Named turns come first, each shown by rows before and after it. Which turns, in which order, take the first row of each pair that follows to the second? Write the first one first, as in the answered first pair.
turn Z485:
-.21; .18; .13; -.01; .06; .08; -.13; .15; -.07; .01; .15; .07; -.22; -.11; .12; -.08; .12; .11; -.07; .02; .12; -.03; .09; .03; -.01; -.05; .24; .20 -> -.15; .06; .08; .02; .18; .25; -.25; .07; .00; -.06; .14; .00; -.10; -.10; .11; .05; .14; .16; -.19; -.05; .15; .00; .01; .01; .00; -.11; .13; .25
.18; .07; .04; .03; -.10; .01; .18; -.16; -.01; -.05; .03; .04; .08; -.09; .12; .14; -.01; -.12; .21; -.12; .04; -.03; -.13; -.11; .10; .23; -.13; -.03 -> .14; .13; .10; .03; -.17; -.07; .17; -.07; -.07; -.01; .05; .03; .01; -.07; .16; .07; -.01; -.17; .23; -.07; .02; -.06; -.12; -.11; .12; .22; -.07; .01
.04; .24; .12; .01; -.10; .05; .00; .26; -.12; -.11; -.13; -.10; .08; .11; -.25; -.12; .09; -.03; -.12; .00; .06; .05; -.05; .24; -.24; -.15; -.21; .17 -> .07; .16; .07; -.02; -.06; .15; .03; .07; -.07; -.13; -.18; -.08; .15; .11; -.27; -.04; .08; .10; -.16; -.07; .09; .13; -.05; .22; -.27; -.14; -.27; .13
turn Z242:
.05; -.11; -.07; .17; .26; .14; -.31; -.17; .33; -.02; -.01; -.19; .18; -.04; .04; .26; .10; .04; -.21; -.07; -.04; -.07; -.03; .09; -.03; -.07; -.29; .23 -> .08; -.07; .08; .14; .15; .27; -.20; .00; .14; -.15; .08; -.19; .07; -.12; -.17; .07; .16; .08; -.28; -.23; .15; -.05; -.21; .12; -.02; -.20; -.14; .31
-.07; .01; -.05; .01; .07; -.02; .10; -.04; -.01; -.04; -.06; .17; -.07; -.08; -.09; .09; -.03; .04; .02; -.10; .02; .03; .02; -.02; .04; .05; -.01; -.07 -> .03; .03; .03; -.02; -.06; -.07; .06; .04; -.01; -.06; .04; .14; -.06; .08; .02; -.11; -.03; .09; -.08; .01; .05; -.10; -.06; -.11; .06; .06; .05; .01
-.11; .13; -.22; .12; .31; -.12; -.21; .07; .15; .05; -.09; -.02; .11; -.22; .14; .29; -.07; -.09; -.16; .08; -.03; -.15; .11; -.07; .28; .17; -.20; -.15 -> -.06; .17; -.01; .10; .13; .11; -.04; .32; -.12; -.15; .06; .00; -.08; -.35; -.17; -.02; .03; -.01; -.27; -.20; .26; -.13; -.16; -.05; .30; .01; .02; -.02
.15; .00; -.02; .16; .03; -.12; -.10; .23; .15; -.05; -.01; -.02; .00; .06; .15; .06; .02; -.12; -.14; .13; -.10; -.16; -.11; -.12; .13; .03; .04; .16 -> -.01; .02; -.08; .18; .21; -.01; -.03; .14; .11; -.01; -.12; .06; -.03; -.17; -.13; .27; .04; -.16; -.03; -.06; -.06; .07; -.01; .01; .10; .02; .03; .10
turn Z489:
-.09; .04; -.09; -.17; -.04; -.27; .04; .03; -.08; .04; -.07; -.07; -.12; .08; -.05; -.18; .06; .07; .29; .05; .01; .07; -.02; .06; -.01; .04; .04; -.06 -> -.01; -.02; -.13; -.16; .04; -.14; .20; -.05; -.01; -.07; -.14; .12; -.05; .01; -.16; .00; .02; .21; .16; -.11; .12; .09; -.11; -.10; .02; .08; .04; -.06
-.13; -.04; -.17; .21; .13; -.01; .02; .18; -.04; -.01; -.10; .22; .05; -.15; -.02; .09; -.02; -.02; .18; -.01; .01; .45; .21; .07; -.05; .19; .03; -.22 -> -.02; -.20; -.22; .13; .18; .10; -.07; -.02; .05; -.08; -.09; .11; .23; -.03; .07; .15; -.04; .10; .06; -.03; -.01; .46; .16; .05; -.09; .14; -.12; -.21
.08; -.10; .00; .02; .05; .13; -.01; -.19; .15; -.08; -.06; -.04; .14; .06; -.01; .15; -.04; .11; -.16; -.11; .02; .02; -.08; -.07; -.08; -.02; -.13; .05 -> -.08; .07; .08; .02; -.02; -.13; -.16; .02; .02; .11; .00; -.20; -.02; .09; .09; -.13; .02; -.15; .05; .13; -.10; -.02; .09; .14; -.09; -.04; -.05; .07

(2 to 3 turns a pair)
.02; .01; .12; .00; .04; .05; .00; -.15; .21; -.04; -.15; .02; .16; .09; -.01; .27; -.16; .24; -.31; .03; .07; -.03; -.10; -.21; .04; .16; .08; .07 -> .00; .11; .19; .09; -.02; -.08; -.13; .14; .16; -.05; -.05; -.06; .03; .09; .04; .11; -.10; .03; -.32; .22; .07; -.17; -.12; -.19; .10; .15; .15; .19 -> Z485 Z485 Z485
-.08; .04; .10; .00; -.06; .07; -.18; .20; -.21; -.04; .05; -.30; -.12; -.12; -.21; -.17; .06; -.22; -.01; -.10; .04; .10; -.03; .26; .01; -.28; .01; -.04 -> -.04; .19; .06; .10; -.17; -.24; .03; .40; -.02; -.02; .05; .09; -.16; -.05; .04; -.08; -.08; -.24; -.06; .21; -.04; -.21; -.01; -.18; .12; .05; .09; -.04 -> Z489 Z242 Z489
.27; .03; .03; .06; -.17; .00; .11; .27; -.07; -.14; .08; .08; -.07; .05; .04; -.08; -.10; .11; -.18; -.05; .12; -.17; -.19; -.22; .13; .03; .10; .01 -> -.01; .07; -.20; .10; .20; -.16; -.04; .01; .04; .13; -.20; .01; -.03; -.09; .05; .29; -.13; -.12; .14; .03; -.16; .08; .22; .07; .05; .12; -.09; -.15 -> Z489 Z489 Z242
.17; -.15; -.05; -.09; -.12; .12; .04; -.15; .01; -.16; .07; -.01; .11; .13; .11; -.08; .02; .18; -.17; -.01; .04; -.05; -.16; -.14; .01; -.02; -.06; .07 -> .01; -.04; -.13; -.15; -.09; -.03; .21; -.29; .00; -.01; -.08; .18; .04; .04; .08; .01; -.03; .16; .10; .03; -.09; .07; .06; -.05; -.04; .11; -.01; -.10 -> Z242 Z485 Z489
-.12; .14; .02; -.15; -.04; -.26; .37; -.16; -.02; .13; -.08; .21; -.26; .02; -.04; -.26; -.12; .12; .23; -.10; -.03; .17; .07; .07; .00; .08; .12; -.16 -> .11; -.16; -.09; -.08; .27; .12; .11; -.40; .23; -.05; -.12; .00; .08; .06; -.11; .13; -.12; .23; -.12; -.32; .07; .21; -.11; .01; -.03; -.08; -.20; -.05 -> Z485 Z485 Z485
-.12; .07; -.01; .10; .25; .17; -.27; .01; -.08; .06; .07; -.21; .05; -.04; -.23; .06; .02; -.07; -.09; -.12; -.10; .22; .04; .14; .07; -.19; -.03; .11 -> -.13; .05; -.06; .09; .29; .09; -.33; -.05; .02; .12; .03; -.23; .11; .03; -.07; .10; -.02; -.07; -.06; .00; -.20; .17; .09; .11; .06; -.11; -.10; .08 -> Z242 Z242
-.09; .00; -.03; -.09; .21; .22; .24; -.24; .11; -.16; -.26; .06; .03; -.25; -.20; .25; -.03; -.10; -.06; -.21; .24; .22; -.02; -.04; -.03; .04; -.03; .05 -> -.19; .04; -.01; -.25; .10; -.06; .03; -.44; .03; .09; -.20; -.28; .05; .04; .13; -.12; -.02; -.12; .21; .08; .00; .24; .20; .25; -.13; .01; -.04; -.06 -> Z489 Z485
-.14; .17; -.06; .10; .14; -.05; .00; .20; -.13; .07; -.03; .00; -.16; -.24; -.25; .03; .09; -.20; .10; -.03; .05; .13; .11; .12; .03; .01; .07; .02 -> .11; -.11; -.15; -.05; .12; .14; .05; -.34; .07; .00; -.05; .03; .21; .03; -.04; .15; .02; .25; -.07; -.09; .03; .16; .01; -.03; -.05; .08; -.10; -.08 -> Z242 Z485 Z485
.01; .02; -.02; -.14; .13; .11; -.09; -.03; .12; -.04; -.13; .01; .10; -.07; .02; .10; .03; .12; -.02; -.09; .03; .10; .03; -.06; -.03; .03; .06; .08 -> -.07; .11; .01; -.13; .09; -.05; -.18; .10; .07; .05; -.08; -.05; .01; -.02; .11; -.05; .02; -.02; .09; .08; -.06; .04; .11; .00; -.03; .06; .12; .08 -> Z242 Z242 Z489
-.11; .00; -.11; .19; -.10; -.09; -.05; -.03; -.01; .24; -.19; .01; -.08; -.05; -.07; -.01; -.24; -.02; .01; .02; -.10; .13; .09; .30; .05; .06; .04; -.11 -> .07; -.14; -.03; .14; -.21; .07; -.15; -.10; .02; .11; -.08; -.15; .01; .13; .01; -.17; -.21; .16; -.20; -.01; -.02; .08; -.11; .24; .03; -.07; .01; -.01 -> Z242 Z489 Z489
-.01; .05; .01; .16; -.02; .24; -.02; .21; -.10; -.08; .13; -.05; -.01; -.17; -.07; -.16; .01; -.10; .00; -.09; .06; -.02; -.18; .08; .03; -.14; .06; .09 -> .11; -.03; -.08; .13; -.01; .15; -.13; -.06; .12; -.04; .10; -.10; .18; .12; .27; -.07; -.06; .02; -.06; .10; -.11; -.14; -.11; -.05; -.01; -.04; -.10; .06 -> Z485 Z242
.03; -.09; .19; .05; -.16; -.01; -.14; .03; .09; -.10; .12; -.13; .17; -.04; .13; .12; .07; .08; -.14; .04; .12; -.05; -.05; -.14; -.02; .04; -.21; -.04 -> -.03; -.07; .13; .09; -.04; -.03; -.13; -.05; .13; -.03; .04; -.11; .19; -.11; .11; .27; .07; .03; -.06; .01; .10; .04; .06; -.09; -.04; .08; -.24; -.08 -> Z242 Z242 Z242
-.01; -.05; -.14; -.09; .08; .00; -.20; -.20; .25; -.05; -.11; -.03; .19; .09; .11; .09; -.08; .20; -.05; .14; -.09; .05; -.05; .00; .05; .13; -.20; -.08 -> -.15; .14; -.07; .09; .08; -.06; -.12; .33; .15; -.10; -.09; .14; -.10; -.20; -.13; .11; -.06; -.12; -.02; .10; .00; .01; -.05; -.05; .18; .15; -.02; .03 -> Z489 Z485 Z489
-.15; -.10; -.03; -.08; .03; .04; .10; -.02; -.03; -.18; -.05; .04; .08; -.25; -.04; .07; .18; -.10; .02; -.13; .03; .09; .16; .08; -.08; .00; -.03; -.15 -> .02; -.15; .05; -.06; -.11; .07; .05; .11; .01; -.31; .09; .01; .15; -.07; .12; -.09; .18; -.03; -.15; -.05; .09; -.11; -.05; -.12; -.03; -.03; .00; -.02 -> Z242 Z489 Z485
.02; .03; -.05; .14; -.02; .08; -.01; .04; .14; .08; -.09; .15; -.05; .07; -.33; .33; -.07; .27; -.01; -.13; -.10; -.17; -.10; -.08; .16; .11; -.02; .20 -> -.02; .05; -.03; .21; .05; .02; -.25; .18; .13; .13; -.04; -.08; -.06; .11; -.25; .26; -.02; .09; .02; -.02; -.16; -.20; -.05; .08; .14; .01; -.09; .30 -> Z489 Z489 Z485
.03; -.05; -.02; .00; -.09; .00; -.20; -.10; .09; .09; .00; -.09; .18; .15; .23; -.01; -.07; .00; .04; .14; .01; -.04; .05; .04; -.02; .08; -.07; -.06 -> -.03; -.06; .00; -.06; -.06; .16; -.08; -.16; -.08; .06; -.03; -.12; .08; -.04; -.06; -.05; -.01; .02; .10; -.11; .12; .16; .01; .21; -.07; -.03; -.01; -.07 -> Z485 Z242 Z489
-.07; -.13; -.09; -.04; .10; -.07; .20; -.27; .08; .14; -.05; .22; .22; .02; .20; -.01; .06; .14; -.11; .01; .01; .09; -.04; -.07; .02; -.03; .03; -.02 -> -.21; -.02; .02; -.05; .07; -.07; .21; -.12; -.17; .16; -.01; .13; .03; -.13; -.03; -.18; .13; .00; .03; -.05; .06; .20; .00; .17; .02; -.13; .14; -.01 -> Z489 Z242
-.11; .02; .07; -.04; .00; .00; -.04; -.20; -.02; .11; -.07; -.08; -.06; -.07; -.03; -.11; -.03; -.09; .08; -.01; .06; .21; .04; .26; -.08; .03; .08; .07 -> -.05; .10; .17; .05; -.09; -.01; .02; .07; -.03; .01; .01; .03; -.14; -.14; -.07; -.15; -.02; -.13; -.03; .00; .16; .08; -.08; .11; .00; .04; .20; .15 -> Z242 Z485 Z489
-.04; .12; -.20; -.02; .19; -.10; -.03; -.20; .18; .15; .08; .05; .01; .13; .08; .05; -.13; .04; .34; .11; -.17; .02; .12; .08; -.08; .10; -.11; -.10 -> .01; .20; .01; .00; -.09; .00; .21; .14; -.07; -.04; .21; .20; -.21; .02; -.15; -.26; -.08; .07; .25; -.04; .06; -.07; -.14; -.04; .02; .01; .15; .00 -> Z489 Z242
.00; -.03; -.03; -.09; .11; .08; -.18; -.24; -.04; .04; .00; -.24; .04; -.02; -.02; .00; .09; -.07; .07; -.01; -.09; .13; .05; .25; -.05; -.06; -.09; -.07 -> -.01; .01; -.01; .05; .19; .14; -.15; .00; -.02; -.04; -.04; -.15; -.06; -.19; -.19; .12; .12; -.20; -.01; -.08; .01; .10; -.04; .14; .02; -.09; -.06; .01 -> Z489 Z485 Z485
.02; -.07; -.03; -.06; .04; .02; -.06; -.11; .05; .02; -.04; -.13; .07; .00; -.02; .06; .01; .05; .01; -.04; -.03; .03; .02; .04; -.07; -.03; -.09; -.03 -> -.01; .00; -.03; -.03; .03; .02; .09; .00; .02; -.02; -.08; .01; -.02; -.13; -.13; .12; -.01; .04; .04; -.09; .02; .05; .01; -.01; -.05; .01; .00; -.03 -> Z489 Z489
-.07; .09; .09; -.03; -.05; -.18; -.06; -.28; -.02; .22; -.08; .04; .14; .17; .03; -.17; -.09; .22; .12; .11; -.16; -.12; .05; -.11; -.07; -.08; -.02; .10 -> .00; .03; .09; .05; .01; -.13; -.25; -.18; .05; .14; -.06; -.08; .18; .20; .07; -.14; -.06; .13; -.02; .12; -.14; -.20; -.06; -.14; -.04; -.15; -.10; .23 -> Z485 Z485
-.11; .03; .00; -.06; .10; -.05; -.10; .02; -.11; .07; -.02; -.17; -.05; -.02; .00; -.06; .02; -.18; .12; .03; -.13; .10; .17; .16; -.03; -.07; -.03; -.01 -> -.07; .07; .02; .02; .09; .04; .11; .16; -.11; -.05; -.03; .08; -.16; -.17; -.14; .05; -.01; -.16; .05; -.09; -.02; .08; .07; -.03; .02; -.03; .05; .02 -> Z489 Z485
.02; -.07; -.16; .03; .11; .18; -.21; -.07; .09; -.05; -.02; -.02; -.05; -.02; .06; .21; .03; .05; -.12; .00; .08; -.09; .01; -.01; .06; .12; -.06; .02 -> .06; -.09; -.14; .00; .05; .16; -.23; -.03; .10; -.07; .00; -.03; -.05; .06; .14; .13; .03; .05; -.17; .04; .08; -.16; -.02; -.07; .06; .11; -.03; .04 -> Z242 Z242
